One turning vector, and how many steps it has turned:
The counts run from 0 to 239.
.25 .11 .16 -.11 -.02 -.10 .22 .01 .37 .09 -.02 -.05 -.14 .11 -.05 .24
 -.02 -.04 -.05 .28 -.20 .06 .09 .15 -.06 -.13 -.06 .03 .11 .27 -.36 .04
 .08 .14
49
-.04 .13 -.06 .22 .25 -.06 -.03 -.01 .22 .10 .14 -.40 -.15 .01 -.22 .13
 -.04 -.29 -.18 .08 -.14 .13 .10 .12 -.08 -.08 .17 .13 .17 -.06 -.24 .13
 -.14 -.04
62
.20 -.04 -.04 .14 .00 -.12 -.15 -.06 .31 .07 .31 .03 .07 .08 .06 -.09
 -.02 .01 .21 .00 -.01 -.15 -.04 .59 .01 .16 .14 .15 -.04 .06 -.11 -.10
 .00 .07
159
.06 -.35 -.03 .16 -.06 .12 -.06 .00 .00 -.18 -.27 -.06 -.08 -.09 .14
 -.11 .09 .14 .13 .04 -.07 -.11 -.20 -.07 .03 .04 -.30 .05 .12 -.26 .12
 -.31 .12 .24
119
.31 -.09 -.01 .17 -.11 .08 .15 .38 .13 .05 .09 .24 .28 -.08 .12 .02 -.01
 -.17 .07 .20 -.07 .12 -.11 .16 -.10 .27 -.08 .10 -.08 .13 .02 .09 -.09
 .19
144
.13 -.15 .11 -.17 -.01 -.15 .11 -.14 -.14 .23 -.05 .16 .10 -.02 .30 .12
 .06 .01 -.24 -.31 -.02 .12 -.01 .24 .01 .06 .11 -.07 .09 .11 .10 .10
 .16 -.31
184
.10 -.05 .08 .21 -.14 .21 -.19 .19 .27 -.07 .11 -.13 .16 -.13 -.22 -.13
 -.09 -.21 .25 .28 -.14 .15 -.21 -.13 -.14 .06 -.11 .08 -.24 -.03 -.14
 -.14 .09 .10
138
-.16 -.24 -.03 -.12 .13 .06 .00 -.15 -.31 -.14 .08 -.10 -.22 -.15 -.06
 .08 .02 -.20 -.06 -.04 .09 .03 -.14 -.11 .19 -.04 -.25 .03 .17 -.44 .20
 -.10 -.07 .14
102
-.09 -.16 -.01 .08 -.10 .13 -.01 -.02 .00 -.11 -.34 .10 .11 -.07 .08
 -.01 -.10 .17 .35 .09 -.06 .10 -.29 -.07 .08 -.02 -.42 .05 -.12 -.05
 .05 -.24 -.16 .25
122
.17 -.02 .15 -.20 -.08 -.11 -.04 -.34 -.04 .08 .19 -.03 -.03 -.10 -.03
 .11 -.03 -.42 -.10 -.19 -.11 .11 -.12 .24 .11 -.09 .04 .01 -.03 .21 .06
 .08 -.02 -.43
179
-.14 .02 -.18 .06 -.10 .14 -.01 .10 -.18 -.15 -.36 .06 -.07 .14 .05 .25
 .06 .07 -.32 .01 -.09 .16 .03 -.32 -.12 -.12 .05 .03 .00 -.12 .14 .12
 .20 -.23
208
.00 -.13 .16 -.13 -.25 .02 .05 .02 -.16 -.02 .07 .36 .13 -.36 .02 .25
 .03 -.25 .15 .08 -.07 -.06 -.04 .12 .07 -.10 -.07 .01 -.01 -.09 .31
 -.02 .27 .00
11
.07 .03 .03 -.11 -.31 .03 .12 .02 -.29 -.09 -.11 .49 .05 -.11 .06 .21
 .09 .03 .10 .02 .04 -.15 .03 .12 .16 -.07 -.03 .07 -.03 .08 .37 -.03
 .17 .06
13
.11 -.06 .11 -.14 -.03 -.13 -.25 -.41 .02 .22 .26 -.17 -.14 .05 -.30
 -.09 .07 -.15 -.03 -.22 .06 -.09 -.02 .22 .04 .00 .18 .13 -.05 .11 -.08
 .01 -.06 -.23
176
-.02 .00 -.10 .00 .19 -.09 .07 .00 .11 .13 .21 -.07 -.10 .13 .14 .08
 -.04 .01 -.25 -.06 -.06 -.05 .10 .27 -.07 .18 .00 .16 .19 -.03 -.42 .29
 -.27 -.12
67
.15 -.08 .00 -.11 -.29 .22 .00 -.08 -.18 .06 -.09 .12 .19 .04 .03 .22
 -.27 .13 .01 .10 -.21 .13 -.01 .34 -.20 .05 -.29 .13 -.22 .04 .01 -.04
 .19 .07
29
-.25 .13 -.01 -.28 .11 -.26 .22 -.14 -.11 -.18 .23 .13 -.24 -.02 .15 .09
 .08 .00 -.11 -.10 .17 -.19 .16 .00 .23 -.17 -.06 -.19 .19 -.09 .03 .14
 -.15 -.09
89
.05 -.15 -.12 .19 -.17 .15 .06 .50 .07 -.10 -.01 -.10 .03 -.01 .00 -.09
 .15 .21 -.07 .15 .03 -.06 .13 -.15 -.06 .21 -.18 -.13 -.11 -.10 .00
 -.14 .24 .32
131
-.33 -.06 .07 -.06 .21 -.25 .06 -.26 -.09 .12 .19 -.02 -.07 -.23 .06 .08
 -.10 -.07 .08 -.17 .03 -.04 .05 .10 .19 -.07 -.04 -.08 .27 -.17 -.14
 .12 -.29 -.08
85
-.06 .00 -.27 .21 .11 .03 -.08 .13 -.08 -.06 .03 .02 -.01 -.14 .03 .07
 -.27 -.06 .04 .25 -.15 -.10 .14 .13 -.07 .04 -.14 .14 .17 -.36 -.10 .05
 -.08 .41
235
-.07 -.05 -.03 .01 -.05 -.18 -.14 -.22 -.07 -.05 -.22 -.29 -.38 .06 -.13
 .26 .23 -.03 -.18 -.20 -.02 -.05 .05 .02 .22 -.24 .11 .09 .10 .02 .15
 -.13 .13 -.22
193
.13 .02 .30 -.15 -.11 .20 .12 .04 -.04 .28 -.11 .08 .15 .04 -.20 .18
 -.17 .06 -.09 .18 -.09 .29 .06 -.14 -.24 -.03 .00 -.08 -.14 .13 .05
 -.02 .37 .14
34
.10 -.06 -.09 .15 .02 -.06 -.23 -.04 -.11 .32 .20 -.18 .11 .06 -.13 -.16
 .07 -.06 -.19 -.31 .09 .07 .16 .27 -.04 .19 .32 .02 -.07 .09 .18 .09
 .07 -.21
172
-.18 -.05 -.03 .00 -.08 .12 .06 .15 -.18 -.07 -.24 .02 -.14 .04 .08 .31
 .06 .01 -.35 .05 -.12 .20 .01 -.32 -.13 -.09 .09 -.08 .01 -.23 .11 .10
 .29 -.21
207
.06 -.11 -.15 .25 -.16 .20 -.03 .44 .01 -.03 -.02 -.04 .14 -.02 .03 -.19
 .07 .20 -.04 .16 -.04 .01 .06 -.15 -.09 .21 -.16 -.14 -.25 -.07 .00
 -.12 .21 .17
132
-.09 .25 -.03 -.11 .17 -.03 .14 -.05 .06 .12 .18 .13 .13 .17 .20 -.08
 -.17 .05 -.07 -.07 .00 .09 .04 -.01 -.14 .09 .08 -.03 .00 .15 -.35 .38
 -.32 -.31
70
.04 .22 -.15 .05 .27 -.13 .02 -.12 .10 -.21 .06 .01 -.19 .14 .06 -.15
 .10 -.15 -.19 -.12 .11 -.09 .07 -.12 .01 -.11 .32 .12 .31 -.04 .09 .16
 -.07 -.24
77
.18 -.15 -.03 -.07 -.26 .20 -.08 -.06 -.07 .02 .00 -.04 -.06 -.03 -.08
 .22 -.14 .06 -.08 .09 -.19 -.09 .07 .40 -.05 .04 -.25 .19 -.06 -.12 .03
 -.15 .31 .13
27
-.16 -.18 .20 -.01 -.04 .05 .15 .17 .07 .09 -.07 .01 -.02 -.17 -.05 .18
 .05 .11 .24 .21 .01 .10 -.11 -.12 .07 -.02 -.37 -.09 -.07 -.10 -.05
 -.20 .00 .40
125
.03 .12 .19 -.08 .09 -.12 .18 .09 .11 .25 .42 .07 .09 -.01 -.07 .14 .09
 -.25 -.09 -.04 .16 .21 .07 .33 .06 .06 .30 -.16 -.09 .11 .14 .11 .15
 .00
166
.29 .05 -.15 .17 -.04 -.09 -.16 -.08 .31 -.07 .22 .07 .03 .11 .04 -.12
 -.02 -.02 .19 .03 .00 -.19 -.03 .50 .06 .08 .12 .17 -.03 .14 -.03 -.08
 -.06 .00
158
.11 .11 -.07 .02 -.05 -.05 -.29 -.29 -.03 .18 .08 -.16 .10 .08 -.17 -.21
 -.02 -.05 -.04 -.28 .07 .01 .03 .21 .00 .08 .21 .09 -.17 .20 .08 .03
 -.07 -.35
174
-.20 -.22 .03 -.12 -.13 -.03 -.05 -.24 -.14 .06 -.19 -.07 -.29 .12 .10
 .33 .05 .30 -.06 -.16 -.14 -.05 -.05 .24 .09 -.04 -.19 .05 .01 -.02
 -.23 -.03 -.02 -.22
199
-.24 -.18 -.07 .19 -.04 .08 -.25 -.05 -.15 .03 -.40 -.09 .02 -.14 -.10
 .18 -.13 .07 -.03 .04 -.20 .07 -.06 -.32 -.14 -.03 -.01 .20 .01 -.14
 -.10 .07 -.03 -.13
213
-.17 -.06 -.15 .05 -.02 .00 .02 .19 -.01 -.04 -.23 .29 .12 -.12 .32 .06
 -.15 .26 -.05 .18 -.19 -.07 .21 -.23 -.22 -.01 .06 -.12 .09 -.18 -.22
 .16 .19 .10
224
-.25 -.03 .16 -.21 -.08 .08 .13 .02 -.07 -.07 -.10 .04 -.28 .16 -.04 .41
 .19 .10 -.24 .06 .00 .05 -.02 -.26 -.08 -.16 .03 -.07 .04 -.13 -.06 .07
 .27 -.18
205
-.16 .13 .17 -.13 .32 -.11 .10 -.10 .14 .09 .28 .02 -.07 .06 .03 -.08
 -.02 -.06 -.14 -.05 .08 -.01 .09 -.24 -.13 .01 .29 -.12 .23 -.03 -.27
 .29 .02 -.21
73
-.16 -.11 .27 -.02 .06 -.15 -.01 -.20 -.10 .31 -.19 -.12 -.02 -.03 -.11
 .11 .15 .10 -.10 -.31 .06 .16 .03 -.07 -.01 -.15 .33 -.15 .09 .08 .11
 -.02 .26 -.25
189
-.12 .30 -.11 .25 .25 .04 -.08 .03 .22 .12 -.14 -.21 .11 .18 -.09 -.07
 -.12 .07 -.01 .03 -.15 .30 .07 -.03 -.27 -.02 .30 -.01 .01 .16 -.15 .12
 -.05 -.09
58
.12 .22 .04 .21 -.12 -.10 -.08 .16 .36 .10 .11 .05 .19 -.06 -.14 -.25
 .06 -.10 .24 .14 .12 -.04 .12 -.12 -.03 -.03 .22 -.03 -.20 .40 .00 .03
 .00 .07
151
.09 .28 -.24 .08 .10 -.06 .04 -.02 .11 -.05 .12 -.11 -.13 .16 .04 .12
 -.03 -.20 -.18 .00 -.11 -.02 .06 .19 .03 .04 -.03 .26 .11 .12 -.20 .27
 -.41 -.15
65
.18 .12 .05 .20 -.03 -.15 -.07 .17 .37 .02 .25 -.10 -.02 -.07 -.23 -.22
 .15 -.14 .12 .15 .12 -.18 .15 .03 .06 .02 .28 .01 -.02 .19 -.02 -.03
 .16 .12
153
.29 -.02 .06 .05 -.09 .16 .04 .15 .29 -.14 .21 .12 -.04 .02 -.11 .04 .07
 -.24 .18 .36 .00 -.01 -.22 .08 -.02 .11 -.15 .27 -.05 .01 -.05 -.04
 -.03 .27
141
